Each row is where one point has got to under a steady rotation. How many steps took it there?
The counts run from 0 to 173.
[131 158 170 108 147 138 160 107 169 134 174 130 133  63  89 113 154 139
 111 182 166 130 123 107 120 157 144 133 105  95 145 108 115 132] -> 68
[110 118 102 161  95 122 116  99 145 111 136 127  68 114 118 170 143 147
 144 164 174  92 104  97 116 123 148 112  99  94 166 130 163 135] -> 28
[137 121 179 127 115 159 141 104 137 141 126 145  95  89  89  88 181 156
 147 115 100 145 133 140 109 139 107 135  93 120 155 151  98 162] -> 75
[105 141 123 114 144 102 102  96 133 105 124 132  72 137 105 158 166 149
 122 150 174 101  98  84 120  90 141 102 131 102 190 155 129 124] -> 23
[134 153 154 164 139 141 137 146 154  88 139 154  95 118 129 139 144 189
  99 132 135 117 141 138 142 128 146  85 109 137 177 155 109 189] -> 108
[ 80 159 147 137 145 112 140 121 109 106 124 139  87 170 117 136 165 147
 128 147 152 118  98 112 105  92 150  75 133 111 153 201 133 125] -> 21
[123 128 166 137 100 164 159 117 131 151 119 159  94 103  84  90 176 125
 165 106  88 141 138 129  92 139 103 125  89 125 159 149 108 156] -> 76
[150  96 157 109 109 113 134  59 136 142 115 103  93  71 110 157 156 136
 120 128  77 131 141 116 123  99 122 145 167 106 144 133 135 127] -> 168
[155 118 190  96 118 113 151 106 100  94 130 140 132  97  98 130 153 182
 108 131  95 105 146 130 149 121 132  93 172 118 146 140  66 144] -> 91
[144 113 170 108 104 123 136  79 178 119 128 115 124  73  99 121 202 150
 106 136 113 133 139 144 107 101 101  92 137 110 129 137 130 110] -> 163
[102 106 128 110 108 127 165  91 103 109 109 160  84 138 112 133 115 114
 146 104  89 103  83 128 127 124 118  62 131  99 181 138 132 110] -> 5
[120  99 140 151 132 121 149 147 119 149 114 103 113 124 118 154 125 133
 136 174 119  86  89 103 141 122 149  91 106  63 124 198 156 118] -> 137
[152 105 150  77 124 137 150 101 148  94 134 148  99 103 111 110 141 151
 117  92 105 101 113 152 138 124 105  51 105 107 176 138  99 125] -> 2
[135 157 188 121 153 149 166 119 163 140 166 129 129  71  89 116 167 151
 117 171 154 140 131 143 120 163 135 126  95 100 133 144 107 140] -> 69
[106 119 167 145  86 138 138 140 172 125 143 115 138  81  86 114 187 140
 142 141 135 118 142 119 103 133 104  79 111 113 106 166 157 129] -> 159
[114 140 154 139 133 167 156  91 139 129 138 185 119 103  80  93 174 138
 142 178 134 156 118 116  84 151 122 143 106 104 163 114 114 120] -> 72
[109  90 129 154 125 125 146 138 117 137 116 140 111 127 112 157 120 125
 136 193 133  86  83  92 138 134 154  96 113  58 140 177 155 113] -> 138
[107 102 157 146 114 115 172 149 158 168 121 141 133 107 119 128 156 140
 156 176 114 100 126 125 109 115 114  95 154  86 109 136 189  94] -> 49
[ 99 132 121 179  95 120 117 121 125 128 128 126  74 128 115 166 156 140
 153 148 163  91 103 102 107 121 146 108  95  95 160 163 162 140] -> 27
[ 92 105 124 125  97 136 118 119 181 121 161 121 111  72  79 114 173 126
 154 157 161 122 130  67 135 139 107 127 126 107 152 131 156 118] -> 156
[ 99 152 125 168 114 141 150 145 135  91 147 192  87 140 135 138 128 149
 118 134 123 114 129 127  96 117 142  67 112 131 181 149 117 162] -> 110
[ 85  94 127 172 102 111 162 118 130  91 130 144  99  93 143 116 136 161
 160 142 124 104 108 137 151 149 140  99 132 113 161  98 168  82] -> 122
[152  90 159 127 129 123 128 132 158 121 132 126  94  96 117 130 134 156
 104 184 151  97  96 145 153 138 159 100 114  61 100 172 139 157] -> 141
[132  94 144  90 155  97 143 124 158 100 118 127  79 117 164  95 135 150
 109 122 105 124 109 116 149  88 134  87 167 117 170 153 154  94] -> 129
[115 161 185 145 141 155 177 119 146 142 151 141 134  88  86 104 181 143
 132 163 130 137 126 139 104 161 131 116  88 106 133 154 113 139] -> 70
[127 117 179 152 130 123 144 143 135 173 113 136  92 110 127 142 135 117
 125 159  87 144 130 106 107  98 146 144 138  80 133 206 113 162] -> 59
[ 63 137 145 150 141 133 136  98 142 122 132 145  66 125 102 104 158  90
 143 152 133 167  90 110  96 122 134 129 127  96 147 179 144 147] -> 149
[ 75 117 156 134 115 126 159 145 114  86 123 161 101 155 126 105 152 143
 132 157 147 111 110 104 145 133 176  68 181 115 127 159 150 131] -> 16
[ 95 158 170 129 148 107 141 140 126 102 122 114  93 157 123 124 165 160
 108 134 145 117 101 118 121  94 150  66 138 123 144 215 122 144] -> 20
[121 174 174 143 111 126 186 154 147 168 169 139 123  95  95 135 131 102
 146 160 141 131 120  99 100 142 153 129 113  77 125 164 130 156] -> 65
[135 154 179 126 126 116 166 142 158 163 168 104 104  74 105 141 131 108
 134 158 139 125 137  95 125 140 156 134 115  85 127 171 124 178] -> 64
[111 124 116 156 115 125 135  79 189  71 153 138  79  84 136 129 148 135
 107 164 143 137 114 142 123 121 140 101 128 116 141 112 172 131] -> 34
[147 124 174 105 133 162 131  91 159 126 134 159  98  74  89  91 181 161
 130 128 119 148 135 129 115 143 106 138  97 115 173 136  85 146] -> 74
[132 126 159 110 127 166 139  84 148 121 139 178 106  87  85  94 176 155
 133 162 140 147 125 119 104 145 114 139 105 104 174 106 104 125] -> 73
[117 157 151 104 126 144 168 110 162 136 173 153 132  80  93 116 140 113
 126 195 168 128 122  94 104 158 145 133 120  83 144 110 131 129] -> 67
[134  99 190 110 157 110 141 132 188 155 101 120 128  97 130 133 168 163
  92 176 107 119 130 148 143 111 134 109 153  78 114 136 147 104] -> 52
[125 146 146 146 134 108 112 114 128 132 127  91  68 124 108 169 163 160
 130 134 155  97 108 110 123 111 140 104  91 107 167 181 132 154] -> 25
[144 117 161  99 117 119 166 110 127 115 119 129  94 120 116 119 141 141
 131  85  84 100 103 163 130 122 105  43 106 119 160 162 105 128] -> 3
[106 123 150 124  69 153 182 116 143 150 107 139 128 100  91 142 142  97
 162  82  89 129 132  84 121 161 123  88 137 125 155 126 139 132] -> 82
[ 76 124 122 180 127 123 160  84 143  86 143 136  90  97 125 115 162 117
 127 138  87 151 119 138 102 105 120 100 140 127 150 164 178 116] -> 38
[135 166 176 124 153 136 145 128 143 120 107 111  90 120 126 171 142 191
 121 140 153 104 116 112 162 163 171 112 142 127 165 118 146 182] -> 102
